Named moves, each a turn or a mirror, and the order they were made in; the first pair answered
R (before => after):
[  6  -6 -14 -18   7  -4 -13   8  13  14   9 -14   9   4   8  13  18  -3
  -7  -1  -5   8   3  11  -2 -14 -23  11  -4] => [  8  -8 -15 -18   9  -3 -15   8  14  14  12 -11   8   2   8  14  15  -4
  -7   1  -5   9   3  11  -1 -13 -21  11  -4]
[ 15 -10  17  12   6 -17   2  -3  23  -3  13  -6  10   1  -6 -10  -5   5
  -6  14   2   7  -5   0  -1  -8  -1  20  -7] => [  6  -3  13   7 -10 -20   8   5  25  -6   8 -11  11   2   0 -16   3  10
   0   3   0   2  -3   2  -2 -13  -5  16 -11]
[ -1  -2   2  10  -4  -5  -4   2  11  -1 -15  -2 -10  -8  -5  -2 -12  -1
  -5   5  -4   3  -5   9  -8 -11 -17   1   3] => [  1  -4   2   9  -2  -4  -4   3  10  -1 -15   0 -11  -8  -6  -2 -11  -2
  -5   6  -6   2  -5  10  -9 -13 -17   2   5]
V (before => after):
[ -4  -3  -3   3   9  12   5   3   9   6  21   2  -3   2   8  12   8  -6
   4  -7   4  10   8 -18  -3  -2  12   6  -6] => [ -7   0  -3   1   6   6   9   5   9   5  18  -1   2   6   9   7   9  -7
   6  -9   9   6   9 -19  -4  -1  15   3  -6]
[  1  -9  20  -6  16   0   1 -16   8  13  -7   0   0  11  -7   0 -12  -8
  -7  27   5   7  -4  11   6  -3   8  -4  12] => [ -6   0  20 -11  10 -10   8 -14   8  12 -13  -4   6  16  -3  -9 -11 -11
  -2  22   9  -6  -7   5   4   0  10  -5  14]
[ 35  -8 -14  17  10  -3   5   1 -20 -12   1  22   6  -8  -3   6 -22 -11
  23  -7   4 -10  -1   6   1  22  18 -18  -4] => [ 34  -3 -15  14   7  -6   7   2 -18 -12   0  22  10  -6  -3   2 -21  -9
  24  -7   7 -13  -1   4  -1  23  20 -18  -3]
[  1 -19 -25  15  -8  14   1   1  11 -15 -37   9 -29 -11  22  19   2  -2
 -19 -14   1  13   0  22  -3 -40 -27 -12 -15] => [-17   2 -26   4 -24  -7  15   7  11 -11 -48   2 -10   1  29   1   9  -4
  -7 -25  13 -13  -7  10 -12 -32 -18 -21 -16]
U (before => after):
[ 41 -13 -11  20  -9  -5   0 -17 -16  -4   5   0  -5 -10 -15   1  -5  -7
   8 -17  -2  -2  11   9   0  16  -6   3   8] => [-15  15  -2  -2   9   6   5 -24   8   1 -28   5   7  15   7  -9   4  -6
 -12   2  14  -4  -8  11 -27 -22   9 -12  -1]
[  1   4   0  -3 -14 -20   4   1   5   0  21  -4 -12 -16  -9  -3  -2   1
 -10   5 -16 -18  11  17 -16   2 -30  22   5] => [ -5  15 -17  -2  -5  -8  15 -12  -9  -5   4   2  -9  -1   5 -11   6   8
  -6 -16  -8 -38   9   8 -29   3 -13  -3  -8]
[ -8   3   4  -9  -4 -13   6   4  13   7  -3  -4  17   8   2 -13  -1  -6
   6   3  13 -12  -7  -6  -8   4   1   1   4] => [  6  -6   5  -5 -10 -18   3   6   6   7   7  -7  15   0  -5 -10  -4  -8
  12   0   7 -10  -1  -5   0  13  -5   6   6]
[ 14  -5   9   5 -14  -3  -8   0 -12  19  27 -24   6 -23  -7   4  -5  -5
  -5  19  -3  -6  -3 -18   2   3   5  14  12] => [ -2   9  -7   4   0  10   4 -11 -20  15   6 -16  11  -3  10  -6   8   1
  -5   0   8 -27  -8 -27 -13  -3  22 -13  -2]
Z (before => after):
[ 2 -1  1  9  0 -6 -3  3 -4  4  5 -6  1 -9 -4 -6 -2 -1 -3  5 -2  2  3  5
  0  1 -6 -2  2] => [ -3   3   4   7  -4  -9   0   2  -1   3   0  -9   3  -5  -1 -11  -2  -1
  -2   4   1  -4   1   2  -3  -1  -5  -5   0]
[  6  -2   1   2   1   5   1  12   6   7  -3   9 -10 -18   9   7  -4   5
  -7   5  -9  20   9  11  14 -12 -10   2   1] => [ -6   7   5 -12 -15 -12  10  22   9  11  -1   2   1 -13  10  -2  -2   0
   2   2  -5  13   9   2  14  -5  -8   5   3]
[  7  -3  -5 -12 -16   2  12   9 -16   1  13  -4   0   3  -1 -10  19   3
  23 -33  -1 -23  11  -2   5  26  10  -4  -5] => [  1   0 -14  -8   3  15  12  -4 -18  -4  -7   7  -5   9   8 -10  21   9
  12 -34   4 -26   2   2  -8  12  14 -17 -14]
J (before => after):
[ -7   7   5  -8  10   2   2  -1  -9   8  15   4  13   4  -6   1   7  -9
   5   1   9  -1   7 -14  16  11  28   9   2] => [ -5   7   7  -9   8   3   0   2  -6   7  16   3  13   5  -6   3   8  -7
   4   2   9  -1   8 -13  17   9  25  11   3]
[-18  -9  -4   1  -8  -6   7   3   1  -7 -33   9  10  21  -4 -16   0  -8
   0  17  10   5   1   2  -6 -15   8 -16  -9] => [ -7 -15  -9   7   0  -1   6  -6  -9  -6 -32  15   8  21  -4 -12  -2 -10
   0  15  12   2   2   1  -8  -7  11 -20  -9]
[  8  17 -10   8 -11  -5   6   2  18  -6 -19  -6 -10  -5   4   5 -14  21
 -31   1  -7   5 -26  12  -6 -32 -26 -13 -15] => [ 13  17  -9  14  -3  -2   5  -3  13  -7 -25  -2  -8  -3   3   3 -17  19
 -34   0  -4   0 -30  11  -7 -30 -22 -19 -16]
[  3 -16  -5   9  16  -4  -5   2   1  10 -16  16   1   2  11   7  -8  14
 -15  29   2  11   0   6  -4 -13  -1  -6   8] => [  8 -18  -3  11  17  -3  -7   0   0  11 -13  18   1   1  11   8  -7  15
 -16  30   2  15   3   6   0  -9  -2  -5  11]
Now pairs of rows:
Each pair is two moves apart.
[-22  18   5 -10 -15 -12   9  11   9  -2   6 -31  -4  -6  17  -9   3 -22
   2   5  -3  -8 -12   1  12   2  -2   4  -1] => [-12   6   2  -4  -9   5   0  12   8 -10  13 -27 -19 -17  14   5   3 -15
  -7   8 -14  12  -4  13  16  -6 -14   9   2]
V R
[  6  -1  20 -11   2   3  -2  -2  10   2  34  -8  15  -3  -9   3  -8 -14
   0   4   2  14   5   0   9  14   5  18   4] => [ -8  13   6 -16 -17   1  14   3   4  -6  24 -14  16   5   6  -7   5   0
  12 -23   3  -4   7  -6   2  13   6  -2  -5]
R U
[-25  16  20 -36  -5 -20  -4  17  14  14   7  -1   5 -14  30 -22  16   2
  13  -6  -1 -12 -11   8 -13  -5   0   4  17] => [-21  19  10 -31  -1 -13   1  10   3  13   1   4   5  -8  35 -27  20   5
  16 -22   3 -22 -11   1 -16   1   7  -8  10]
U U
[ 14  -6 -14   2   9  27   0   6 -19  -1  20  -3  -6   3   3   2  12   9
   7 -29   7   5  13 -12  17   7  15  -3  -6] => [-29  10   9 -21   9  18  -2  11  11   9   4  -6   5  13   8  -3  13   1
  -7   3  14  14  -3  -3   2 -24  16   3  -4]
U V
[  9 -13  -4  -4  -4   4  -1  -4  -4   1  14  -6  -7   8  -5   4   5   4
   8  -2   3   6  13   1   7   5  -3  -2 -16] => [  0  -8  -7  -5  -1   2   4  -7  -3   3   2  -6  -2  15   2  -4   7   5
  10  -5  10  -7   7  -3  -1   1   3 -13 -21]
V Z
[-22   9  -2  18 -21 -11   6   6   3   3 -21 -13  -8   2  -9   5  -7  -1
  -6  -4   9 -22  -5 -11  -6  13  -8 -13  -5] => [ -2  -4   7  24  -4 -13  -6  -2  -1  12  -6  -6  -5  -3 -21  14 -18 -10
  -9  12  12 -14  -3 -13   2  23  -1  -2   4]
R Z
[ -7   6   6   2   2  -8   1  -6  21 -10 -22  -6   2  -3  -1  -2  -9  -7
  -9  25  -4  -2  -5  10 -15 -15 -23  -9   1] => [  0   1  12  -1 -10 -21   0   3  21  -7  -3 -14   5  -9  -8   1 -11 -12
  -2  25  -8   2   1   8  -3  -4 -28   4  11]
Z Z
[ 20 -27  18 -18  10  -6 -14 -20  18  20  16  -3  -9 -21 -12  12 -11  -1
  -8  -4 -22   4  20  -4  29  -3  -2   8  -3] => [  0 -14  28 -31   9 -25  -6 -20  23  32   8  -8  10  -7  -8  -2 -11 -14
  -2   2  -6 -15   9 -15  21   1  15   6  -1]
Z R
[ 11   0  -4   7   9  -5   2  -7 -10   9   0   3   8   2  -8   2 -13 -13
   6   7   7 -23  -3  -4  -2  20   8  -6   4] => [ 20 -10  -5   7  12   8  -2  -2 -11   6  15   2   0  -6 -11  12  -9  -6
   4   7  -1  -5   7   0   8  18   3   4   4]
V J
[-24  12 -18  -6  -3   0  17  -1   0 -15  16   7 -19   4  17  -6  16   7
   0   6  -3 -35  15  -8 -13   7   6 -18 -18] => [ -4   1 -21   1 -10  -5  15   2  -9 -18  29   5 -24  -6  10  -3  14   7
   7   2  -8 -35  23  -8  -3  19  -1 -12 -15]
U U
[-42   7  -3 -28 -10  25   0  32  26  12   4  -6 -11  -1   9   0   6   7
   5  -9   5   4 -14 -10  -5 -28  -9  -7  -9] => [-41  12  -8 -27 -10  23   4  28  21   9  -6  -6 -12   4  15  -3   5   9
   9 -15   6  -7 -16 -12 -10 -24  -5 -17 -12]
Z V
[  2  13 -13 -11  -8 -17   9  21  -4   7 -15 -14   5   7   1 -19   9  15
  -8  -5  11 -23  -7  -3  12   1   3 -18  -2] => [ 10   3 -16  -3 -10   4   2  24  -3  -3  -6 -11 -15  -6   0  -3  11  28
 -19  -5  -4   0   1   8  19 -13 -14 -12  -2]
V R
[  1   8  -9   9  31   3  -5 -34 -13   4 -10  18  28   5  -9  18 -13  -8
  -6   8  10  -3  -2   3 -11  10  22 -13   8] => [  3   1 -18  15  22  26  -6 -23  -5 -11  -4  15   2  -8  -5  33  -5  13
 -15   0 -12  22  15  18  -3 -11  -4 -11   5]
R V
[ 20  -6   2   9   7  -4  -2  -1   3   0  19  -1   5 -13 -16   5 -10  -2
  -1   4  -5  15  -4  -1   9  12  -3  13   9] => [ -6  15   4  -3   0 -16  10   0   6   4   1  -8  21   4  -3 -12  -1  -5
   7  -3  10  -6 -14 -11  -5  10  11   0   2]
V U
[ 23  -6 -16  26   2   0  -8 -21 -10  -9 -20   2 -16 -24  -8   4  -5   7
  -6   0  -3   0   7  20   0   6 -10  -9   9] => [-13  13   4   5 -14 -28  -4  -8  16  -1 -30 -12   2 -18  -4 -10  -5  -2
  -7  22   7  -6  -5  19  -9  -6 -11  -2  14]
V U
[ 24  -3 -20  11   9  -8   1   1 -23  22 -15  -8  18  -3  -2 -13   7   0
  -4 -14   7 -26   7  -6 -15  17 -16 -11   6] => [ -2   1  -7   2  29   7  -8  -5  -1  27 -29  -1  14   3   3  -6   7   1
 -27  11   8  -3  -1   6 -26 -15 -16  -8   5]
V U
[-30  28  10 -19 -17  -1   7   7  26 -10 -21  -5   3  10  25   8   1  12
 -11   7  20  15   7   1 -17 -18   9   4 -11] => [-15  26 -10  -7 -17   7  15  -2   5 -18 -23   1  -1  16  32   2   8  21
   0 -18  21  -2  13  -8 -18  -2  15 -12 -20]
U U
[ 20 -18 -21  12   5  11   8  -6 -22  -4   5   9 -11   0   5  -2   3   3
   4 -20   2  -7  10  -6   7   5   3 -11  -3] => [-25  -1  -5 -13   5  17   6   3  10   4  -3   4  -6  12  14  -2  12   6
 -11   4   7  12   3   3  -3 -31   2  -6  -3]
J U
[ 17  -3 -23  -4  -1  21  -9 -25 -20  -6  -2  -3   0   1  -1  11   0  -1
  13 -23 -12  13  15   4  21  19 -17 -17   5] => [ -5   7 -12 -19 -25  13  -5  -6   1  -6   5 -15  -1  -2   3   9   9   5
  14 -19 -19  25  18   9  23   2 -29  -7  10]
J J
[ 14  -9   1   8  -5  -1  -6  -5   2  -6  -1   3  -6 -13  -1  14  -4  -3
   2  22 -20   4   6  19   7  -5 -18   2  -3] => [ 21  -9 -10   9 -10   0   1  -4 -10  -6  12   2  -3 -10   2  10   1   0
  12   3 -18  -3  13  10  14   8  -9  -2  -6]
U Z
[ 24 -10   0  11  -8 -22  -1   5  -7  -4  -9  -5   1 -13  -7 -11 -17  -6
   6   8  -5  -7  -1  -4   0  18 -20  -1   4] => [ 22 -14  -8  19  18   8  -7 -11  -9 -10 -16  10  -9 -10  -2   0 -15   1
  -8   8  -7   5  -1   2  -5   5 -16  -9  -4]
U Z
[-11  10  10  -9  12 -16  -5 -16   1  -3 -27   5   5   9   1 -11 -14 -15
 -14  22  15  -6 -25  -3 -14 -12  10 -12   5] => [ 18 -15  11   5  18   2 -17 -14  -6  -6   0   9 -15 -12 -11  12 -20  -9
 -19  24   0  23  -8   5   4  -9  -4   5  11]
Z J
[  2   1   8   9  28  10  -3 -18   7   6  -6  13   2   1  -3  11  -9  -5
  -9  22   5  -2 -11   3  -6 -16  14  -5   3] => [ 12  -3   6   9 -20 -16   2  11  10  -3  11  -9  -5 -19  -7  11  -5   2
   9   7 -12   2   2   7  10  -7 -16   9  11]
R U
[ 16   4   2  -3 -10 -30 -10   6  12   1  -2  -5  12 -15  -4 -11  -7   4
  11  12   4 -16   3  -4   7  19  -1  16  11] => [  8   9  -5   3  17 -14 -14 -14  12  -1 -27   8   9  -3   4 -11  -9   4
  -1  18  11 -22 -12   1  -8   5  10  -3   2]
Z R
[-12   4   5  -8   6  -7  -6  -6  15  12   1   2  -8  -5 -14  -1 -12 -10
   4   9   4  13   0  12  -3  -3  -7   8  -4] => [  3   2 -14   0  -3  -4   4  -9  -5   2   2   3 -11  -3  -8  -7  -6  -1
  18 -22   4  -5   9   2   0  14  -5  -6 -11]
U R
